Each path below is one point turned by a fixed rotation once a step. After each direction that follows a path, write how fast that rotation turns it, in degrees each step (0 if it stays still).
Each turn is a multiple of 5 degrees from 10 to 175, or 0.
Each row of a path follows its step; steps can be skipped.
Path 1:
step 9: [  2  -9  34  -1   0   0   0  18  -3   7  14 -11  -5 -17   2  -5 -15 -22
   7 -21 -20  -4  13  14   0 -11   4   9 -35 -11  16  17   4   6  -7   8
  33  34 -25 -15  20 -19   7 -14  12 -16  22 -24  16  -5 -34   0]
step 10: [ 15  10 -11  -4  -4   4  -2 -13  -5 -10  12  43  19   8  19   3  13  17
 -13 -18 -10 -25  25  10  29  21 -12  -2   4 -22  22 -30  15   1 -14  11
  11   9  27   9  29  -3  -1   1   1  15  12 -33 -15  -5   7  14]
step 13: [ -5  12  20  -9   0   5  14  30   4 -23  34  15  12  18   2  25  -5  46
   3   2  -9  -2 -11   7 -18  -6   9  -5   7   9   0  -6  15  20   2 -20
 -39  12  25  -1 -13  -2  33   7  12  16 -13   2  21 -13   7  -2]
step 15: [-10   3  33 -10   9   0  31  10 -16  -3  19   7  13  13   0   1   1  11
 -24   9  12   5 -16   2   3   5   2  -2   6  13 -10 -26 -24 -45   8  11
  18  11   0 -22   5  10 -16 -20 -50  -1 -13   6  -4   8 -17  19]
step 18: [ 20 -13  16  -5  14  -5 -13 -28   9  -3  14   4 -15  33 -12 -13  -2   3
   9   6  13  23   5   9   8 -21   1  12  24   2 -21   6 -30 -20  42 -36
   0 -23   0  15  -6  -5   4   8  13  -4 -15 -19  -9 -24  -1  15]
step 19: [-15  40  -4   8  14 -31 -11  -7  -3  30  -3   2  20 -16  16  -3   0  -5
  -5  37  14  18  -9 -12 -17   4 -15  11  17  21 -21  34  22   8  10 -16
  12 -12   7  -3  23  -9  17  14  16 -10  11   6   3  14  11 -10]
step 20: [-23  10   1  14  16  23  -3 -16   8  12 -18   1  18 -22 -26 -11 -22  -6
   4 -28  11  18 -15 -17  22 -16   1  18   2   6   6  -8  13  -1  15  23
  19  -5 -37  -2 -29  -6  -4  -8  -8 -21  20  -9 -26  -7  25  11]
step 25: [  8  11  -5  26   1  11 -15  -3  30   8  -3 -15  26  -3  11  -8 -37   7
  -7  24  -9 -27   2  26   0  11   8   1 -21  -2   2  -6  -1  36 -30  28
   6 -16  31  -8 -19   3 -22 -22  -9   4   3   0   9   7  12 -14]
step 28: [-12 -23  -3   8  26 -20  -1  12 -15  -8  17  12   9  20  -6 -21   6  -9
 -24 -15  -3 -12 -20   6   2  18   6 -11 -18 -22  37   2  -6   1  19   8
 -17  15  23 -28  -9  10  18 -27  -3 -10 -18 -15   5  36 -16  -8]
[ 9 -3  2  3 -6 -2 -1 -1  2  1  0 -2 10 -3  7 -4 -3  6  5 -1 -1 -5  4 -5
 -4 -4 -5 -3 -6 -2 11 -5  3 13  2  2  7  0 -6  8  0 -5 -3  7  0  2  3 -1
 -1  3 -7  6]	25
[  1   2  -3  -4   1   3  -5  -8   0   5  -1   5   3  -5   0  -5   3  -5
  -2  -4   0   7  -5  -8  -6   2  -1   0   0  -3   6   6  -4   0  11  -1
   6   0   4  -7   7  -3   2  -3   9  -1   1 -16   2  -3   0   0]	35
[  3   4  -1  -3   0  -5  -6   0   0   8   0  -1   3  -4 -10  -3  -5  -2
  -2   2  -3  -3   5  -5   0  -8  -9   1   6  -6  -9   3  -2  -3   6   3
  -1  -1  -8  -2   0   0  11   3  -3   6  -4   4 -13   0  -3  -3]	25
[ -1  -1   6  -2  -3  -2   0   5   1  -3  -2   1  -1   7   4  -1   0   4
  -7  -5  -4  -5  -4  -9   5 -10   3   3   5   6  -2  -5 -10  -4  -7   2
  -6  -6   0   0  10  -9  -3   3   4  -7   1  -4  -6  -5  -3   3]	130
[ -8   7   0  -2   3  -4   2   1   6   0  -1   6  -3   2  -4  -2  -2  -1
   1   1   1  -3  -8   4   5  -7   0   1   2  -4  -1 -10   4   6   5   5
   3   0   6   4  -8   6  -9  -9  -3   4   1 -10  -6   0 -11   0]	140
[ -5  -3  -6   6  -6 -11  -5   9   3   3  -1   4  -6   6   3 -10  12  -2
   3   4  -5  -4  -2  -2  -2   5  -2  -4  -1  -2  -2   1   5  -5   6   7
   5   5   4   4   3  -3   2   5  -5  -7   3   3  -1  -3   3  -5]	155
[ -7   4   0   4   3   9 -11   7  -5  -3   1   4   4   5  -2   1  -1  -1
  -3   1   0  -3   3  -9  -1   4  -4  -3   9   2   7   4  -3   1 -10  -6
   6  -2   6   7  -9  -2   5  -2   2   2   4  -1  -2   6  -3  -6]	120
[  1   7   9   3  -5   5   0   0 -11   3  -1   4  -7  -1   9   0  -1   0
  -5   2   4  -7   7   4   2   2   6   2   3   2  -4  -4   2   1   7  -1
   6   1   3   4   1  -1   5   8  -2   5 -14  -6   4  -7  -2  -1]	125
